One turn moves each row of this set onto another row. After a few examples, where does it send each row asked below?
z196: |  99 | 101 | 116 | -25 | 101 | -52 | -56 | 101 | 459 | 207 | -73 | -68 |  81 |  99 |
z186: |   77 |   46 |  161 | -153 |  126 |  -48 |  -93 |   23 |  532 |  185 | -135 |   19 |   39 |   58 |
z185: |  -28 |  -90 |   35 | -270 |  115 | -192 | -445 |  -59 |   81 |  285 | -149 |   -7 |  164 |   82 |
z395: |  -19 | -104 |   18 | -222 |  103 |   18 | -314 |   90 |  356 |  211 |  -11 | -110 |  213 |  127 |
z87: |   91 |  114 |  167 |   55 |   24 |  -62 | -223 |  -50 |  350 |  287 | -271 |   -4 |  -72 | -145 |
z41: |  -42 |  -70 |  -78 | -208 | -115 |  -99 | -149 |   73 |   37 |    2 |  101 |   39 |   24 | -143 |
z262: | -122 | -136 |  108 |  -29 |  -74 | -111 |  -93 |   11 |   16 |  -66 |  -48 |   79 |   20 | -232 |
z856: |  -10 |  -23 |    1 | -111 | -142 | -110 |   25 |  -23 |  143 |   16 |  -57 |  167 |  -78 | -116 |
z665: |  -61 |  -75 |  116 | -154 | -108 |  -34 |   11 |   83 |   63 |  -55 |    7 |  140 |    8 |  -29 |
z36: |    1 |  -31 |   30 | -158 |  130 | -243 | -398 |  -31 |  -32 |  288 | -134 |  -77 |  177 |  117 |
z343: |   19 |   52 |  213 |  103 |   48 |  -94 | -129 |  -79 |  329 |  206 | -326 |   89 |    2 | -150 |
z751: |  -73 |  -61 |  112 | -228 |  -19 | -264 |  -92 |  -20 |  -34 |  -40 |   38 |  115 |   34 |  -90 |
z203: |  -51 | -128 |   73 | -233 |  127 | -203 | -424 |  -11 |   45 |  299 | -135 |   -6 |  220 |   84 |
z764: |  -31 |  -37 |  262 |  -73 |  140 | -184 | -413 |  -26 |   58 |  144 | -354 |   48 |   53 |  -59 |
z65: |  -21 | -101 |   20 | -223 |  129 |  -42 | -280 |   86 |  338 |  279 |   10 |  -85 |  238 |  129 |
z5: |   13 |   43 |  245 |   56 |   96 | -116 | -189 |  -13 |  364 |  259 | -314 |   78 |  -54 | -168 |
z541: |  -18 |  -44 |   99 | -245 |  -31 | -156 |  -65 |   34 |  -31 |  -27 |   81 |  107 |  -18 | -115 |
z672: | -118 |  -76 |  -22 | -208 | -169 | -105 | -124 |   47 |   62 |   52 |  118 |   72 |   50 | -158 |
z247: |  -13 |  -82 |   27 | -210 |  -16 | -232 |  -86 |  -31 |  -55 |  -52 |    6 |  105 |   -1 |  -96 |
z750: |   43 |  -53 |   30 | -197 |   87 | -215 | -405 | -144 |   30 |  311 | -160 |  -32 |  148 |  124 |
z218: |  -20 |  -34 |  233 |   24 |  169 | -222 | -344 | -102 |   -1 |  162 | -315 |   19 |   77 | -126 |
z273: |  -46 | -138 |   85 | -108 |  -38 |  -63 |  -66 |   -5 |   -9 |  -53 |   18 |   66 |  -24 | -207 |
z270: |   60 |    5 |  272 |  -13 |  170 | -204 | -398 |    1 |   62 |  203 | -331 |    2 |   12 |  -92 |
z836: |   68 |  119 |  186 |  107 |   61 | -137 | -133 |  -19 |  308 |  266 | -297 |   21 |  -57 | -125 |
z253: |   31 |  -25 |  -42 | -143 |   83 |  -45 | -269 |   83 |  272 |  282 |   49 | -161 |  229 |  150 |
z317: |  -54 |  -51 |  272 |  -43 |  128 | -214 | -391 |  -11 |   37 |  227 | -352 |   61 |   65 |  -92 |
z17: |  48 |  34 | 158 | -94 | 128 | -52 | -84 |  65 | 542 | 227 | -89 |  -9 |  74 |  25 |
z127: |  57 |  95 | 139 | -71 |  35 | -13 | -50 |  58 | 491 | 195 | -86 |  34 |  94 |  83 |
z114: |   34 |   28 |  221 |   22 |   69 |  -86 | -248 |  -40 |  369 |  223 | -323 |   65 |  -62 | -199 |
z759: |  -54 |  -49 |   22 | -212 | -152 |  -43 |  -93 |   78 |   28 |   48 |   77 |  115 |   -6 | -132 |
z940: |  -28 |  -36 |   41 | -218 |  146 | -225 | -431 |  -47 |  -18 |  254 |  -66 |  -58 |  205 |   18 |
z833: |  -15 | -108 |   47 | -131 |  -83 |  -95 |   44 |  -72 |   53 |    6 |  -24 |  156 |  -47 | -121 |
z509: |   16 |    4 |  296 |   29 |  112 | -147 | -389 |  -13 |   44 |  147 | -358 |  -16 |   48 |   -6 |
z715: |  -18 |  -21 |   73 | -166 |  -94 |  -81 |  -17 |  130 |  131 | -102 |   37 |   95 |   18 |   -9 |
z80: |  -62 |  -46 |   41 | -113 | -131 | -166 |   45 |  -70 |  155 |   39 |  -24 |  172 |  -32 | -153 |
z905: |  -51 | -120 |   69 |  -21 |  -67 |  -95 |  -72 |   18 |    8 | -109 | -104 |   94 |  -21 | -173 |
z711: |   44 |  -28 |   70 | -220 |   83 | -193 | -468 |    4 |   14 |  312 | -158 |  -20 |  148 |   70 |
z409: |  -84 |  -58 |  135 | -145 | -106 |  -80 |    0 |  105 |  153 |  -90 |   52 |   89 |   67 |  -22 |
z356: |  -12 |   17 |   13 | -223 |   48 |  -19 | -284 |  112 |  289 |  244 |   77 | -102 |  248 |  114 |
z582: |   43 |  -84 |    9 | -178 |   68 |   -2 | -322 |   97 |  254 |  256 |  -43 |  -94 |  229 |  191 |
z784: |  138 |  100 |  194 | -106 |  150 |  -87 | -120 |   22 |  460 |  174 |  -65 |  -78 |   55 |  115 |
z539: |  134 |    8 |  104 |  -70 |  118 |  -33 |  -92 |   22 |  496 |  213 | -106 |  -31 |   86 |  116 |
z674: |  110 |   25 |  196 |   77 |  122 |  -76 | -175 |  -29 |  370 |  243 | -279 |    0 |  -47 | -147 |
z723: |    4 |    3 |  213 |   69 |  121 | -208 | -352 |  -19 |    5 |  197 | -338 |  -10 |   72 |  -63 |
z10: |   21 |  -93 |   -3 | -125 |  108 |   19 | -350 |   34 |  280 |  239 |    8 | -188 |  203 |  100 |

z80 moves to z751
z270 moves to z582
z196 moves to z723
Now these:
z17 moves to z317
z218 moves to z356
z395 moves to z114
z87 moves to z750
z41 moves to z856
z273 moves to z759

